One turn moves every row onto another: examples first, then more rows asked:
kig: +3.45 +0.21 -0.37 +1.05 -1.78 +0.62 -0.38 -0.46 -1.03 +3.04 +0.40 -1.86 -0.49 +0.16 -1.53 -0.97 -1.26 +1.26 -1.89 +1.29 +2.01 -1.30 -2.31 -1.01 -0.74 -0.68 +1.67 +1.08 +0.28 +0.34 -0.89 -2.63 -3.22 +1.57 +1.35 +3.40 -1.46 -0.19
Tona: +0.82 +0.49 -1.00 +1.56 -2.94 +0.39 -1.51 -1.12 -1.62 -2.07 -1.22 +0.13 -1.32 +0.22 +3.65 -0.74 +0.34 -2.05 +0.81 -2.04 +4.07 -1.08 +3.21 -0.16 -0.57 -1.13 -0.32 -0.60 +1.08 +0.29 -1.39 +1.46 -3.21 +1.88 -0.64 +0.64 +1.55 -0.12
rura: +0.95 -2.08 +0.26 -2.13 -3.72 +1.52 +0.00 -0.89 -0.36 +0.47 -1.12 -2.04 -1.30 -1.64 +0.35 -0.13 +0.33 +0.34 -0.71 -0.85 +2.08 -3.38 -1.87 -0.84 +1.72 +1.75 +1.33 +4.77 +1.17 -2.02 +2.04 -3.92 -1.75 -0.10 +0.39 +1.33 +0.04 +0.04
Bon: +3.98 +1.87 -0.24 -1.08 -0.81 +1.61 +1.61 +0.08 -1.06 +0.27 -2.58 -1.32 -0.95 -0.63 -0.39 +0.28 -0.20 +0.33 +1.69 +2.04 +2.40 -5.29 -0.36 +0.00 +1.62 -1.24 +0.16 -0.20 +0.18 -2.94 +1.78 -0.78 -3.62 -0.63 -0.18 +0.27 +0.60 +2.46
Zoz: -0.07 -0.93 -2.52 +0.40 -3.76 -0.11 +1.76 +0.07 +0.19 -1.19 -0.13 -4.14 +0.90 +0.20 -1.50 -1.95 +0.27 +1.52 -1.93 +1.66 +2.85 -3.13 +0.12 -0.10 +0.70 +1.18 -1.15 +3.00 -0.25 -1.02 -0.60 -0.41 -3.74 +1.53 -0.13 +2.13 +2.56 +2.70
Nada: +0.18 -0.84 -2.95 +0.60 -3.54 -0.17 +1.15 -0.14 -0.46 -1.48 -0.15 -3.95 +0.72 +0.97 -1.92 -2.07 -0.18 +1.64 -1.81 +1.56 +2.27 -3.37 +1.33 -0.47 +0.45 +0.93 -0.98 +3.19 -0.23 -1.97 -0.30 -0.51 -3.64 +1.22 -0.19 +1.74 +2.62 +2.93
rurez: +1.15 +0.96 -0.81 +0.68 -2.69 -0.22 -1.93 -0.81 -1.17 -1.55 -1.50 +0.64 -1.19 +0.73 +2.90 -0.03 +0.91 -2.53 +0.53 -2.28 +4.13 -0.24 +3.18 -0.89 -1.55 -0.74 -0.12 -0.80 +1.45 -0.13 -1.15 +1.52 -3.51 +1.62 -0.39 +0.17 +2.01 +1.64
pabup: -0.83 -0.03 -2.64 +1.10 -3.58 +1.54 -0.45 +0.13 -1.04 +1.39 -2.50 +0.49 -0.13 +1.59 +3.56 +1.29 +2.49 -0.08 +0.89 -0.15 +1.67 -2.93 +1.88 -3.75 -2.89 -1.94 -0.83 +1.64 +2.42 -4.41 -0.22 -1.03 -2.31 +0.60 -2.19 +1.61 -0.82 +1.11
Tib: +1.29 -0.80 -2.97 -2.41 -4.16 +0.67 +2.02 -2.77 +2.14 -0.12 +0.92 +2.22 +0.28 -1.99 +1.08 -0.11 +2.61 +1.96 +0.71 -1.49 +0.97 -2.35 +0.80 -2.51 +0.56 -2.72 +0.23 +0.57 +1.16 -3.05 -1.04 -0.05 -0.02 +0.09 -1.25 +0.89 -3.09 +2.61
gorok: -1.53 +0.39 -2.00 +0.06 -3.15 +1.29 -1.01 -0.76 -0.04 +1.21 -1.77 -0.09 -0.09 +1.91 +3.66 +1.19 +3.24 -0.63 +1.12 -1.26 +1.67 -3.15 +2.14 -2.57 -3.01 -1.85 -0.96 +1.27 +2.53 -4.06 +0.68 -1.16 -1.84 +0.40 -2.29 +1.75 -1.01 +2.18
rinib: -0.94 +0.79 -2.04 -0.54 -3.65 +0.85 -0.44 +0.24 -0.59 +1.26 -2.17 -0.16 -0.07 +1.56 +3.55 +1.33 +2.86 +0.37 +0.82 -0.03 +1.59 -3.60 +1.80 -2.83 -3.12 -1.67 -0.24 +1.86 +2.43 -5.31 +0.88 -0.45 -2.07 +0.10 -1.49 +1.58 -0.90 +1.34
Komi: +1.19 +1.73 -2.02 -1.81 -2.94 +0.52 +1.98 +0.04 +0.31 +0.28 -0.46 -1.48 -0.04 -2.30 +2.84 -2.74 +0.57 +2.24 +1.20 +2.88 +2.18 -1.68 -2.75 +1.37 -0.41 +0.68 -1.93 +2.44 -1.60 -1.00 -0.84 -2.43 -3.83 +0.55 +2.01 +0.27 -1.45 +0.57
Rifur: +0.78 +0.93 -0.35 +1.45 -3.67 -0.42 -1.57 -0.75 -1.67 -2.22 -1.18 -0.79 -1.50 +0.56 +2.96 -0.11 -0.26 -2.41 +0.89 -1.61 +4.22 -1.20 +3.05 -0.62 -1.46 -0.47 +0.25 -0.16 +1.67 -0.17 -0.51 +1.96 -3.22 +1.42 -0.30 +0.86 +1.81 +0.90
degub: +2.57 +3.57 -0.37 +0.25 -3.11 -0.17 +1.83 -0.59 +0.32 -1.08 +0.87 +0.67 +2.00 +0.44 +0.20 -1.92 +1.83 -1.29 -0.14 -0.53 +3.04 +2.02 -0.72 -3.25 +1.94 +0.42 -2.15 +2.54 -1.11 -1.24 -0.87 -2.88 +0.27 +0.14 -0.97 +2.41 -3.74 +1.72
pomiv: +2.34 +3.39 -1.15 -0.05 -2.66 +0.11 +1.95 -0.68 +0.38 -0.97 +0.35 +2.29 +1.86 +0.21 -0.05 -1.33 +1.01 -1.95 +0.12 -1.33 +3.11 +1.22 -0.31 -2.73 +2.00 +0.05 -2.33 +1.92 -0.78 -1.27 -1.37 -3.19 +0.76 -0.64 -1.20 +2.40 -3.08 +2.05
kurod: +2.02 -0.08 -1.85 -2.80 -4.17 +0.15 +1.79 -2.80 +2.15 -0.08 +1.28 +1.37 -0.15 -1.86 +1.57 -0.47 +3.28 +1.64 +0.60 -1.22 +1.50 -2.00 +0.31 -1.82 +0.83 -3.30 +0.90 +1.37 +0.90 -3.59 -0.61 -0.41 +0.24 +0.25 -0.34 +1.29 -3.84 +2.41
tutaf: +2.58 +2.80 -0.64 +0.49 -2.75 -0.16 +0.96 -0.70 +1.45 -0.64 +0.75 +1.83 +1.75 -0.39 +0.80 -0.76 +1.76 -1.87 -0.60 -0.52 +3.35 +1.73 +0.07 -3.49 +1.96 +0.03 -2.38 +1.70 -0.80 -0.96 -1.03 -2.99 +0.73 +0.55 -1.61 +2.05 -3.95 +1.91
dap: +3.12 +0.38 -0.90 +1.40 -1.59 +0.41 -0.63 -0.66 -1.63 +3.02 +1.07 -1.83 -0.40 +0.08 -1.44 -0.96 -1.97 +0.63 -2.14 +1.66 +2.10 -1.44 -1.42 -1.16 -0.73 -1.01 +1.31 +1.08 -0.04 +0.75 -0.75 -1.79 -3.57 +1.74 +0.82 +3.31 -1.87 +0.02
mena: +1.87 +0.02 -0.38 +0.52 -1.63 -0.15 -2.16 -2.50 -0.14 -3.17 -0.32 +0.90 +2.22 +1.74 +0.65 -0.44 +2.03 +0.31 -1.39 -0.05 +1.56 +2.02 +1.71 -1.63 -0.62 +3.18 -1.57 -1.59 -1.73 -0.78 -1.05 -0.94 -2.08 +0.94 -1.09 +0.97 -0.62 +0.34
guros: +2.33 +0.63 +0.22 +0.81 -2.13 +0.43 -2.53 -2.33 -0.34 -3.61 -0.28 +0.32 +2.74 +1.48 +0.24 -0.46 +2.27 +0.41 -1.54 +0.60 +1.49 +1.18 +0.48 -1.62 -0.47 +2.89 -0.56 -1.63 -1.99 -0.01 -0.37 +0.09 -3.21 +0.65 -0.47 +1.52 -0.49 +0.00
dama: +1.55 +1.79 -2.73 -1.41 -3.12 +0.15 +1.86 -0.37 +0.29 +0.08 +0.16 -1.18 -0.08 -2.63 +2.55 -2.58 +1.11 +1.67 +0.71 +2.66 +1.92 -1.44 -2.42 +0.89 -0.74 +0.84 -1.63 +2.60 -2.07 -1.12 -1.10 -2.50 -4.76 +0.23 +2.03 -0.05 -1.63 -0.19
Pabek: +1.84 -0.03 -0.13 +0.27 -1.77 +0.80 -2.29 -2.26 -0.30 -3.04 -0.76 +1.42 +3.07 +1.43 +0.17 -0.56 +2.90 -0.08 -1.80 -0.38 +1.64 +0.83 +1.15 -1.23 -0.29 +2.43 -1.70 -1.44 -2.26 -0.18 -0.44 -1.17 -2.75 -0.14 -0.75 +1.74 -0.47 -0.90
Tesog: +1.76 +0.39 -2.60 -1.56 -4.13 +0.09 +1.12 -2.55 +2.89 -0.13 +1.10 +1.72 +0.13 -2.00 +1.58 -0.09 +4.16 +1.86 +1.39 -2.06 +1.63 -2.13 +1.22 -2.03 +0.45 -2.87 +0.26 +0.78 +0.80 -3.58 -1.12 -1.20 +0.00 +0.35 -1.11 +0.61 -3.15 +2.15
tus: +0.72 -1.36 -0.12 -1.74 -3.15 +1.64 +0.36 -1.22 -0.52 +0.04 -0.71 -1.98 -1.73 -1.43 +0.85 -0.41 +0.19 -0.36 -0.66 -1.35 +1.37 -3.37 -2.14 -0.72 +1.65 +1.74 +1.17 +4.63 +1.00 -2.29 +2.38 -4.38 -1.81 -0.31 +0.22 +1.20 -1.07 -0.26
tak: +4.05 +1.91 -0.07 -0.44 -0.91 +1.15 +1.44 +0.03 -1.13 +0.91 -2.75 -1.84 -0.64 -0.15 -0.26 +0.61 -0.54 +0.86 +2.10 +2.51 +2.58 -4.93 -0.76 +0.70 +1.37 -0.58 +0.34 -0.24 -0.02 -2.81 +0.95 -0.98 -3.47 -0.32 -0.55 +0.86 +0.71 +2.22

Zoz goes to -> kig
dap goes to -> dama
Now these:
degub goes to -> kurod
Pabek goes to -> pomiv
mena goes to -> tutaf

